In the rows, 100 means zero.
One turn moves every row onto another: examples first, then more rows asked:
Q_741: | 134 | 101 | 113 | 118 | 102 |  86 | 109 | 115 | 125 | 101 | 101 | 126 |  77 | 108 |  72 |
Q_614: |  95 | 138 | 108 |  86 |  93 | 107 | 119 |  93 |  94 | 120 | 108 | 100 | 104 |  95 | 117 |
Q_867: | 113 | 108 | 101 |  92 |  97 | 116 |  83 |  81 | 133 | 100 |  81 |  84 |  81 | 102 |  79 |
Q_639: | 121 | 100 | 102 |  93 | 106 | 119 | 129 | 112 | 112 |  86 | 123 | 101 | 111 | 127 |  91 |
Q_265: |  92 | 140 | 100 |  79 | 101 | 105 | 105 |  91 | 100 | 109 |  98 | 103 |  88 | 104 | 124 |
Q_56: | 100 | 138 | 104 |  93 | 115 |  73 |  97 | 106 | 105 | 116 |  88 | 129 |  83 |  92 |  96 |
Q_946: | 118 | 106 |  99 | 105 |  95 | 109 | 117 | 100 |  93 |  78 | 126 |  98 | 116 | 116 | 112 |
Q_579: |  91 | 127 | 103 | 118 | 109 |  76 |  92 | 111 |  96 | 120 |  88 | 123 |  77 | 100 |  99 |
Q_963: |  93 | 131 | 110 | 104 | 112 |  91 | 105 |  99 | 106 | 118 |  77 | 135 |  91 |  84 |  81 |
Q_950: |  87 | 131 |  90 | 101 | 109 |  84 |  84 | 113 | 112 | 120 |  89 | 127 |  85 |  92 |  89 |
Q_436: |  79 | 134 | 102 |  87 |  93 | 108 | 110 |  88 |  97 |  91 |  94 | 115 | 114 |  94 | 111 |
Q_850: | 116 | 111 |  96 |  89 | 102 | 109 |  73 |  74 | 133 |  95 |  87 |  92 |  88 | 103 |  86 |
Q_829: |  87 | 128 | 103 | 109 |  87 |  82 |  98 | 107 | 106 | 101 |  84 | 122 |  75 |  87 |  79 |
Q_164: | 115 |  94 | 103 | 125 | 109 |  86 | 106 | 131 | 108 | 104 | 108 | 122 |  91 | 115 |  70 |
Q_696: |  93 | 137 |  90 |  70 | 106 | 116 | 108 |  94 | 113 | 103 | 104 | 104 | 107 | 102 | 113 |
Q_247: | 108 | 103 | 110 |  96 | 114 | 123 | 104 |  76 | 116 |  86 |  81 |  91 | 107 | 107 |  66 |
Q_53: | 118 |  95 | 117 | 129 | 107 |  86 | 117 | 122 |  99 |  98 | 104 | 118 |  86 | 126 |  87 |
Q_824: | 109 |  97 | 119 | 116 | 117 | 119 |  80 |  92 | 101 | 113 |  93 | 101 | 129 | 112 |  74 |
Q_909: | 139 |  95 | 105 |  92 |  98 | 114 | 113 | 104 | 107 |  97 | 133 | 107 | 102 | 115 | 109 |
Q_459: |  96 |  94 | 116 | 103 | 109 | 126 | 103 |  81 | 117 |  93 |  74 |  94 | 113 | 109 |  71 |
Q_45: | 117 | 108 | 115 |  90 |  97 | 115 | 130 | 100 | 105 |  86 | 115 |  99 |  99 | 130 | 111 |
Q_796: | 122 |  99 | 115 | 116 | 109 |  70 | 105 | 123 | 107 | 102 | 106 | 132 |  86 | 114 |  85 |
Q_655: | 118 |  95 |  90 | 112 | 106 | 106 |  61 |  92 | 113 | 116 | 101 |  85 |  92 |  99 |  92 |
Q_257: | 100 | 133 | 108 |  64 | 108 | 105 | 119 |  92 |  96 | 104 | 108 | 109 | 102 | 102 | 113 |
Q_238: | 127 | 101 | 100 | 126 |  90 |  84 | 105 | 120 | 103 |  89 | 116 | 106 |  79 | 109 |  80 |
Q_551: | 121 | 104 | 118 | 131 |  88 |  80 | 117 | 118 | 118 | 103 | 105 | 121 |  91 | 116 |  89 |
Q_765: |  98 | 141 | 110 | 121 |  98 |  78 | 107 | 105 | 107 | 124 |  87 | 122 |  92 |  92 |  94 |
Q_150: |  98 | 125 | 101 |  80 | 110 | 119 | 108 |  87 |  93 | 114 | 110 | 115 | 115 |  92 | 117 |
Q_939: | 100 |  80 | 105 | 117 | 119 | 119 |  87 |  91 |  89 | 103 |  97 | 100 | 114 | 104 |  69 |
Q_558: | 121 | 101 | 117 |  96 |  80 | 111 | 126 | 107 | 107 | 101 | 126 | 101 | 103 | 120 | 111 |
Q_935: | 103 |  82 | 103 | 124 | 118 | 117 |  81 |  91 |  96 | 109 |  95 |  98 | 121 | 106 |  85 |
Q_226: | 109 | 105 | 128 |  93 | 104 | 126 |  90 |  83 | 125 | 101 |  80 | 100 | 115 | 115 |  67 |
Q_48: | 118 | 110 | 112 |  85 |  95 | 115 |  68 |  86 | 128 | 113 |  91 |  89 |  89 | 106 |  78 |
Q_237: | 121 | 100 | 104 | 108 | 109 | 109 |  57 |  94 | 104 | 125 | 104 |  92 | 104 | 104 |  82 |
Q_581: | 125 |  96 | 116 |  86 | 103 | 103 | 126 | 111 |  99 |  91 | 126 | 112 | 103 | 123 | 101 |
Q_284: | 107 |  87 |  89 | 108 | 107 | 103 |  56 |  91 | 106 | 113 | 103 | 103 |  93 | 100 |  91 |

Q_436 goes to Q_946
Q_164 goes to Q_950
Q_459 goes to Q_935
And these:
Q_56 goes to Q_257
Q_284 goes to Q_850
Q_579 goes to Q_265
Q_741 goes to Q_963
Q_237 goes to Q_48
Q_614 goes to Q_558

